In the rows, 128 means zero.
Each row of Y is roughly a mix of the hidden directions of one of 3 groups.
Y, 98 rows:
[[138 142 150  99 155 195 134 169 171  89 100 102 103 155]
 [107 125 145 153 182 137 116 161 121 175 120  76 162 182]
 [115 146  72  91 137 101  54 138 110 108 126 138 173 146]
 [152 143 110 117 171 130  60 160 157 142 116 110 149 192]
 [112 113 111 128  82 110 154  84  82 106 139 161 119  58]
 [ 92 127 147 156 126  65 155  95 150 122 121 146 201 122]
 [138  92 165 131 153 191 136 177 182 109 119  98 107 122]
 [ 70  65 155 160 143 108 132 119 150 135 115  95 183 121]
 [112 152  97 121  84  72 138  82  78 128 151 169 140 103]
 [ 93 100 165 165 126 102 184  86 136 113 100 131 168  88]
 [124 154 142 121 176 142 111 159 179 114  92 106 172 187]
 [103 160  83 123 132  69  94  98  94 139 109 144 181 153]
 [126 155  75  93  89  89 105 111 121  91 127 185 148  99]
 [148 124 189 145 152 179 172 156 173 131 123  98  97 144]
 [ 99  77 100 106  94 139  99 141  87 109 169 132 120  66]
 [ 98  75 139 123 152 194 129 170 124 107 105  86 117  95]
 [115 117 169 126 169 193 152 177 153 107 102  83 122 137]
 [136 161 137 156 100  62 169  68 130 154 130 165 141 136]
 [160 130 140 119 149 167 106 159 212 116 102 118 111 169]
 [168 152 134  96 106 180 150 135 120 101 140 137  48 115]
 [156 142 116  80 108 181 124 150 118  74 143 144  74  96]
 [ 95 121 164 160 119  80 182  84 150 118 112 144 179 110]
 [ 86  61 153 179 135 102 138 104 141 166 121  99 162 122]
 [138 144  85 134 102  69  96  86  78 168 151 153 128 137]
 [ 90 103 121 154 148  73  99 122 141 151 123 119 208 143]
 [134 135 169 125 155 179 158 151 189 102  85 103 111 159]
 [105 136 139 164 135  57 141  94 143 149 120 141 199 144]
 [143 182 122 141 135  65 119  94 139 157 122 148 165 186]
 [121  97 181 150 163 182 158 148 149 139 110  71 106 147]
 [159 174 137  88 119 185 155 148 122  87 131 135  69 126]
 [145 110 117  98 132 202 111 162 108 111 123 103  61 114]
 [162 132 128 101 123 197 127 153 111 122 140 112  47 127]
 [124 115 182 158 162 172 169 146 115 162 127  74 104 152]
 [127 141 132 121 178 141  89 171 170 135 106  99 164 191]
 [137 167 115 144 147  69 108  97 146 158 102 140 172 186]
 [129 114 125 145  85 105 161  86  71 145 160 151  99  74]
 [118 140 140 133 182 137 105 160 170 132  96  98 177 187]
 [151 150 106  88 118 184 137 146 101  80 113 146  78  84]
 [105  73 140 135  94 155 169 125 129 102 131 138 106  51]
 [114 161  86 123 128  61  96  95 118 134 111 155 184 154]
 [116 157 104 131  91  62 145  72  89 136 140 169 147 114]
 [142  96 134 107 117 197 136 163 117 102 144 117  69  82]
 [118  98 163 140  95 157 196 120 123 111 140 135  89  68]
 [137 168  92 125 144 101  91 107  64 175 123 117 126 177]
 [158 185 117 144 122  72 135  78 111 168 124 153 127 171]
 [111 122 170 157 103  82 186  77 155 114 129 152 158 106]
 [156 135 151 118 163 180 112 172 183 124 115  97 106 177]
 [120 141 141 111 177 163 106 174 170 107  98  93 156 179]
 [137 163 101  97 102 125 137 108 166  64  92 183 137 105]
 [122 134 147 107 163 171 121 167 187  90  85  99 138 165]
 [101 135 170 171 139  83 182  91 145 141 108 127 181 138]
 [103 135 155 158 126  61 155  92 158 132 133 145 194 139]
 [ 95 147 160 156 140  77 169 103 155 130 109 131 196 150]
 [111  97 105 134  89 111 132  92  64 127 152 149 121  61]
 [108 139 138 153 125  52 139  94 153 140 135 152 197 142]
 [131 166  92 110  93  63 106  96 117 118 154 180 159 130]
 [174 140 145 127 139 143 118 149 214 135 114 128  99 179]
 [130 174  71  84 111  98  91 131 133  91 124 178 158 127]
 [108 127 106 142  97  77 147  79  76 132 139 165 153  78]
 [ 97 104 128 169 138  62 117 104 139 165 122 129 196 137]
 [107  99  93 134  96  87 110  97  68 137 158 151 144  75]
 [161 132  94  94 129 180  85 170 106 135 144 117  66 136]
 [137 114 104 137  73  90 139  84  97 136 153 172 106  72]
 [125 171 106 136 109  57 128  79  89 158 142 155 151 151]
 [129 166  92 127 123  73 100  93  69 169 143 137 141 162]
 [143 130 143 119 170 169  98 174 184 126 109  93 128 182]
 [132 158 110 102  75 110 167  98 117  87 125 181 101  86]
 [147 109 169 122 126 170 150 164 207  86 137 134 112 110]
 [124  93 171 165 171 153 128 150 151 169 122  69 128 166]
 [143 143  86 128  82  74 115  80  92 145 153 175 119 108]
 [115  61 160 174 100  93 147  86 149 164 154 120 125 115]
 [125 115 127 134  79 114 171  84  87 115 143 160  98  64]
 [ 86 122 148 159 136  78 163  98 143 122 102 135 202 117]
 [138  94 174 139 133 193 171 157 147 123 133 100  79 104]
 [130  73 127 126  89 159 144 131 130 107 146 145  85  51]
 [158 150 115  82 106 181 134 145 119  79 139 148  69  98]
 [110 162  87 104 147  94  78 145 142 114 111 142 197 160]
 [105 141 111  92 171 153  77 180 134 101 115  99 165 165]
 [143 133 138  96 121 202 150 148 113  85 122 119  64 103]
 [ 84  91 131 167 152  83 112 117 135 160 115 109 199 138]
 [104 147 146 157 133  60 151  98 152 140 124 144 198 151]
 [ 83 123 173 161 144 103 184 101 144 119  95 117 183 125]
 [151 124 138 159  85  90 168  79 105 159 158 160  94  93]
 [115 136 145 148  93  59 161  84 158 123 144 169 168 115]
 [161 122  94  98 123 181  89 160 103 136 137 116  57 126]
 [110 146 132 157 126  51 143  91 146 142 120 156 193 137]
 [161 131 106 106 136 187 102 163 105 150 132 104  57 147]
 [136 129 164 144  95 144 206 104 110 129 143 139  76  90]
 [176 208 129 103 119 150 163 130 117 108 127 159  84 140]
 [118  95 182 179 145 137 176 119 115 180 132  84 111 135]
 [128 111 143 112  86 161 167 132 105  99 170 143  80  66]
 [139 167  76  98 107  72  80 125 130 119 145 176 157 136]
 [145  98 170 132 126 189 154 163 128 132 162 100  67 109]
 [128 150 125 113 172 139  92 169 180 119 103 108 165 188]
 [ 87 102 168 151 117 112 188  93 145  94 109 133 163  86]
 [126 113  96 119  85 110 121  96  71 115 159 164 119  63]
 [137 100 160 152 162 143 105 158 118 183 161  70 118 169]
 [106 105 187 157  98  96 175  92 176 143 158 122 130 149]]

One row of each group comes first, with its name. Which group is each row after those in?
[159 108 177 170 140 145 157 129 159 183 137  97  85 157] : (54)
[166 162 110 146 126  86 105  93  97 192 142 134 109 176] : (72)
[ 99 132 163 171 137  73 165  94 152 150 116 126 184 154] : (49)

[146 177 136 147 145  74 128 102 163 154 115 140 164 192] : (72)
[132 118 124 149  78  98 175  72 113 130 129 170 110  73] : (54)
[176 148 128 107  86 134 150 105 172  90 128 175  78 106] : (54)
[142 124 190 156 109 137 205 119 175 125 141 136 102 112] : (72)
[ 71  55 130 146 148 125 104 138 135 124 117  94 181 107] : (49)
[139 111 188 157 137 167 189 125 129 150 130  90  78 132] : (54)
[136 104 120 144  80 101 147  84  85 144 163 156  98  70] : (54)
[122 145 136  98 171 171 108 176 168  95  97  98 142 175] : (54)
